[130 150 102 139] Out: 150

[[146 132 153 132 127]
 [135 126 128 132 133]
 [142 135 146 130 124]] Out: 135

[134 142 102 118 112] Out: 142

[109 149 146 143 144] Out: 149

[131 112 154 129] Out: 112

[128 135 154 121 114 114 120] Out: 135

[[130 139 143 124 152 118 130]
 [132 135 145 116 132 122 131]
 [120 150 133 119 117 128 122]] Out: 150

[[120 151 146 145 134 119]
 [123 127 127 130 128 134]] Out: 127

[149 105 104 141 103 154] Out: 105
---
[[122 132 120 103]
 [121 118 135 125]
 [121 133 144 130]] gives 132

[156 150 134 128 130 123] gives 150

[[118 147 144 150 147 142]
 [123 148 133 148 144 147]
 [116 137 147 144 149 138]] gives 147

[121 101 112 113 107 100] gives 101

[116 120 157 111 107 121 127] gives 120

[135 156 129 118 130] gives 156

[146 113 140 106 148 114 141] gives 113

[156 157 151 108 109 140 120] gives 157
---
[[127 127 128 130 129 127 128 129 129 127 127 129 127 129 128]
 [128 128 128 127 128 127 128 126 129 128 128 128 127 128 129]
 [129 130 138 128 136 114 129 144 135 143 108 118 148 125 134]
 [128 129 128 128 129 129 127 128 129 127 127 127 127 128 129]
 [124 118 131 140 143 124 111 122 141 107 110 124 116 119 138]
 [126 128 129 129 127 129 128 128 129 128 129 128 128 128 127]
 [129 141 146 122 131 134 123 140 126 139 119 123 119 145 142]
 [127 129 127 128 128 128 129 127 127 128 129 129 129 127 126]
 [135 107 127 117 105 129 116 136 134 123 112 145 143 117 126]
 [127 129 128 128 127 128 128 127 129 127 127 127 128 129 128]
 [127 129 128 128 129 128 127 127 127 128 128 129 128 129 129]
 [113 110 130 132 147 130 147 129 127 140 132 124 137 128 119]] -> 127

[[131 122 140 140 134 132 130 134 124 115 139 133 126 139 120]
 [136 132 121 134 130 111 141 133 121 136 127 137 128 136 135]
 [121 127 127 127 120 128 124 130 116 132 113 110 134 124 121]
 [127 123 104 124 115 128 123 127 131 125 134 131 128 128 136]
 [133 139 126 119 129 125 132 126 143 143 120 121 122 119 130]
 [123 125 149 133 137 126 133 124 115 135 120 129 131 127 124]
 [129 142 128 121 132 132 115 130 134 110 129 127 138 124 131]
 [125 128 153 131 141 131 131 125 123 130 124 129 129 126 122]
 [120 127 147 123 139 131 126 117 124 133 122 133 133 119 130]
 [139 144 135 130 138 126 128 136 138 116 135 133 129 133 128]
 [138 139 116 128 126 115 138 134 133 141 123 126 123 131 132]] -> 120

[[110 107 135 141 136 113 135 106 110 121 114 112 113]
 [141 136 122 114 122 148 121 138 136 146 141 135 133]
 [112 130 142 122 143 118 141 131 119 126 116 130 128]
 [121 130 132 121 134 124 133 131 125 126 123 130 128]
 [121 129 133 123 134 128 133 130 124 133 123 129 129]
 [134 134 124 116 125 136 124 135 132 131 135 133 133]
 [128 141 132 112 133 139 132 142 131 146 129 138 138]] -> 121

[[143 142 119 113 142 119 118 133 121 141 136 146]
 [134 136 124 122 135 124 123 130 126 133 132 136]
 [119 119 134 138 119 133 134 123 132 121 122 116]
 [124 123 129 132 123 132 132 128 129 124 126 123]
 [152 146 118 104 148 114 110 131 114 150 139 154]
 [118 121 131 137 120 134 136 128 134 119 124 118]
 [121 124 129 135 123 133 133 129 133 121 126 122]
 [138 137 123 118 137 122 121 130 122 137 133 139]
 [128 128 129 128 128 127 128 127 129 128 127 127]
 [150 145 120 105 147 114 111 130 115 150 138 152]
 [138 137 123 118 137 122 121 131 123 137 133 139]
 [141 141 120 115 140 121 120 133 122 138 136 144]] -> 150

[[135 116 141 117 138 125 138 127 121 131 132 121 121 131 136]
 [129 142 130 148 120 140 108 135 109 135 137 140 150 128 109]
 [123 124 100 127 126 123 131 119 150 138 110 129 129 134 118]
 [135 115 139 120 138 122 136 125 120 136 131 121 126 133 132]
 [121 145 118 143 112 130 113 124 144 118 125 126 153 119 140]] -> 123
---
[[128 118 134 149 107 100]
 [145 143 119 154 130 104]] gives 100

[[138 131 145 141 117 151 144]
 [121 123 114 116 132 109 114]] gives 144

[[117 135 133 124]
 [153 114 124 136]] gives 124

[[124 127 114 149 130 107 113]
 [142 124 115 113 128 110 121]] gives 113

[[106 121 122 156 129 156 114]
 [137 148 140 133 114 133 131]] gives 114

[[152 136 129 132 124 119]
 [140 134 136 139 152 136]] gives 119

[[129 119 114 130 122]
 [126 122 106 125 123]] gives 122

[[115 136 151 124 136]
 [158 133 144 119 125]] gives 136
---
[[123 115 126  99]
 [122 136 123 133]]
136

[127 126 148 103 130  98 100]
130

[[155 136 121 135 147]
 [107 106 136 113 134]]
136

[113 131 118 154 153 125]
154

[[115 108 118 130 129 128]
 [126 128 130 120 147 145]
 [109 102 112 105 136 145]]
105

[115 132 113 100 130]
113

[104 137 103 111]
137

[114 139 152 123 130 109]
123
---
[[128 132 153 138]
 [130 151 142 129]
 [131 128 140 152]] gives 152

[[126 119 119  99]
 [138 131 124 123]
 [136 123 119 110]] gives 110

[[151 136 137 131 127 118]
 [103 121 116 142 126 137]
 [111 127 118 119 133 123]] gives 123

[[117 138 143 131 120 127 130]
 [125 113 158 133 135 130 132]
 [105 135 135 120 121 144 121]] gives 121

[[127 142 117 120 101 122]
 [120 129 123 105 129 119]
 [144 125 136 143 133 139]] gives 139

[[134 155 148 148]
 [157 131 104 140]
 [119 152 126 140]] gives 140
